Each path below is one point turned by a fixed rotation once a step. After each direction that follows a path, write how fast that rotation turns it, in degrees a step (0 if it stays still).
Each turn is a multiple of 5 degrees from 10 to 175, or 0.
Path 1:
[-24.0 -17.9 -27.2  11.8  19.3  41.3  -6.5  -7.7 -10.2  11.3 -11.0 -12.8
  -2.8  11.7 -10.1 -35.2   1.1  17.4 -34.7   4.2  32.4  -4.8 -21.5  -9.6
  16.6   4.3  23.0 -47.7 -19.3  -6.5  -4.3 -17.6  -4.5  11.4 -11.7 -18.0]
[ -8.3 -12.5 -17.3   4.0  21.0  32.7   0.8 -30.7 -26.3  13.4 -20.5 -15.8
  -6.9   1.4  -6.9 -18.1   9.1  39.2 -26.8 -13.4  14.6  14.2 -25.6   5.2
  11.0  14.8  22.1 -36.1 -21.8   8.4  14.7 -10.9  -7.7  22.5 -35.9  -2.8]
[-16.3  -4.9 -15.2   4.9  16.2  30.4  21.7  -5.9   2.5   2.4  -8.3 -29.5
  -3.1  28.5  -7.8  -5.2 -16.6  30.4 -34.9  -2.4  14.2   4.4 -26.2   8.9
  29.5   7.6  26.4 -46.1  -9.8  -0.1  14.9 -13.6 -19.8  21.5 -29.9  -1.6]
[-21.6 -13.1 -24.7  12.5  17.4  30.6   0.9 -18.3  -3.7   4.3 -13.5 -17.2
  -7.2   9.9   6.2  -4.4  -6.2  21.5 -40.6   3.9  32.6  -1.0  -1.2  -6.3
  11.5   4.9  36.8 -37.8 -29.0  -4.4 -21.3 -16.5  -9.8  25.2 -30.8 -15.1]
[-19.6 -20.7 -33.5  -3.8  32.0  32.4   3.1 -10.8 -32.7   2.6 -11.2 -21.1
 -14.9   4.9  -6.7  -8.9   5.4  16.9 -30.5  -2.1   4.9  14.4 -22.0   4.8
  25.3  12.5  20.5 -24.1 -30.6   5.3   3.8 -24.9 -20.0  10.4 -30.6 -18.3]
[ -7.4  -6.4 -18.8   1.1  26.6  32.3  13.9 -29.5  -6.5 -16.5 -28.2 -19.8
   4.0  29.1   1.1  -2.8 -18.9  23.5 -25.0  -5.4   8.6  20.7 -30.1  -0.5
  21.9   3.1  39.4 -30.4 -25.4   4.5   5.3  -2.8 -19.4  17.9 -18.0  -7.3]
[-14.5 -14.7 -31.0   1.6   7.7  38.6  -3.0  -7.1 -18.6   0.4  -7.7 -20.9
   0.2  31.6  12.9  15.1 -21.0  28.3 -31.1   7.8  19.3   1.5  -7.5   1.4
   4.8   4.9  38.9 -32.2 -23.6  -4.9   7.1 -22.3 -10.5  17.9 -26.9 -27.3]
[-20.5 -30.7 -36.8   7.1  23.6  40.3  -9.7  -7.5 -12.7   2.7  -7.5 -20.1
   0.3  11.3   3.7 -20.6  -3.0  12.4 -22.0   2.1  23.6  27.0 -26.6  -8.4
  14.5   1.7  26.5 -30.6 -30.4   5.1  -0.7 -20.9 -12.9   8.8  -5.2 -31.1]
[ -8.4 -15.2 -29.5   0.9  15.4  29.6  -5.2 -36.0 -32.8   1.6 -24.8 -17.8
  -4.6  25.5  10.7 -13.7  -4.6  30.8 -32.6  -9.2  12.3  16.1 -30.6  -1.1
   8.2   6.5  29.5 -31.6 -16.0  11.0  27.4  -1.9  -6.7  11.5  -7.8  -9.9]
[-12.1  -8.1 -19.6   4.8   9.3  47.8   1.5  -1.0  -7.2   4.4 -10.5 -16.9
  11.4  36.1 -10.9 -16.0 -20.8  33.8 -22.8   5.1  20.1  -3.8 -27.0  -0.6
  13.2   4.1  28.9 -50.0 -11.6  -9.3  19.9 -15.1  -5.5  12.3 -14.2 -17.1]
[-16.9 -19.2 -22.2  19.4  10.0  35.6 -10.9 -15.9  -2.5  20.6  -6.4 -20.7
  -0.2   4.8   6.6 -16.9   2.2  37.3 -27.3  -5.2  38.9  19.1 -13.6  -3.9
   2.3   9.5  25.8 -40.5 -22.7   5.6   1.6 -14.0  -2.0  26.9 -24.0 -17.6]
[-23.8 -18.5 -32.4   1.7  19.7  23.9   8.5 -15.6 -22.9  15.5  -8.7 -25.0
 -16.6  13.7  -2.9 -23.2   2.9  21.4 -44.2  -7.5  15.4   5.0 -30.6   6.0
  25.4  10.0  15.0 -43.6  -9.2   7.8  19.0 -14.6 -15.0  11.8 -15.6  -3.3]
[-11.9  -1.8  -8.7   5.2  21.8  35.7  10.8 -28.4  -6.2  -3.6 -30.1 -10.0
   4.3  19.3 -13.7 -19.7  -8.2  28.3 -32.3  -1.5  20.9  -6.9 -21.7  -3.2
  20.2   6.3  34.7 -46.1 -18.3  -8.2  -2.9  -3.7  -8.5  21.0 -27.3   0.0]
[-13.6 -13.7 -20.0   5.0  14.6  37.2   4.9  -3.4 -13.6  13.1  -2.5 -24.3
  -4.7   9.7  -4.5   8.3  -4.3  38.8 -26.8  -0.8  18.2   7.1  -9.5   7.9
  11.3  15.6  27.3 -34.6 -26.1  -1.9   3.1 -26.3 -14.0  27.5 -48.5 -16.6]
[-23.8 -18.5 -31.2   7.1  29.3  23.2  12.6 -13.1   0.2  -2.1  -8.8 -29.9
 -13.4  13.0   6.4 -11.7  -5.4  11.1 -36.7  -3.4  20.5  25.4 -24.6  -1.5
  31.5   4.5  27.6 -33.8 -24.2   9.8  -7.6 -15.0 -24.9  17.8 -16.5 -12.2]
[-13.9  -8.8 -29.8  -5.8  21.8  30.3   3.1 -34.1 -34.8  -9.5 -28.1 -11.9
 -10.2  24.0   7.5   0.1  -9.1  19.2 -41.5   1.2   9.9  -3.9 -13.5  -2.5
  14.8   4.7  40.3 -28.9 -26.0  -1.9   1.8  -8.4 -11.4  13.8 -22.9 -11.9]
Speeds:
[-7.3 -4.9 -6.6  6.5 -5.2 -4.6 -1.6  7.7 10.1  5.8 10.8 -6.1 -4.8 -1.4
 10.9  4.3 -1.8 -3.9 -6.7  2.7 10.5  2.6  7.7 -1.2 -1.2 -1.8 -0.6 -1.2
  1.0  2.3 -7.3 -4.0 -1.0  2.6  3.5 -4.7]	100
[-2.8 -2.2 -5.5 -6.7 -2.2  1.5  2.7 13.3 -9.4  4.1  8.6 -3.9 -4.8  4.3
 -4.3  4.2 -0.8 -0.8 -2.1  2.6 -8.6 -7.1 -1.1  6.3  4.5  2.4 -6.9 -0.6
  4.9 -1.9 11.1 -8.8 -3.3 -6.2 -3.0 -2.2]	155
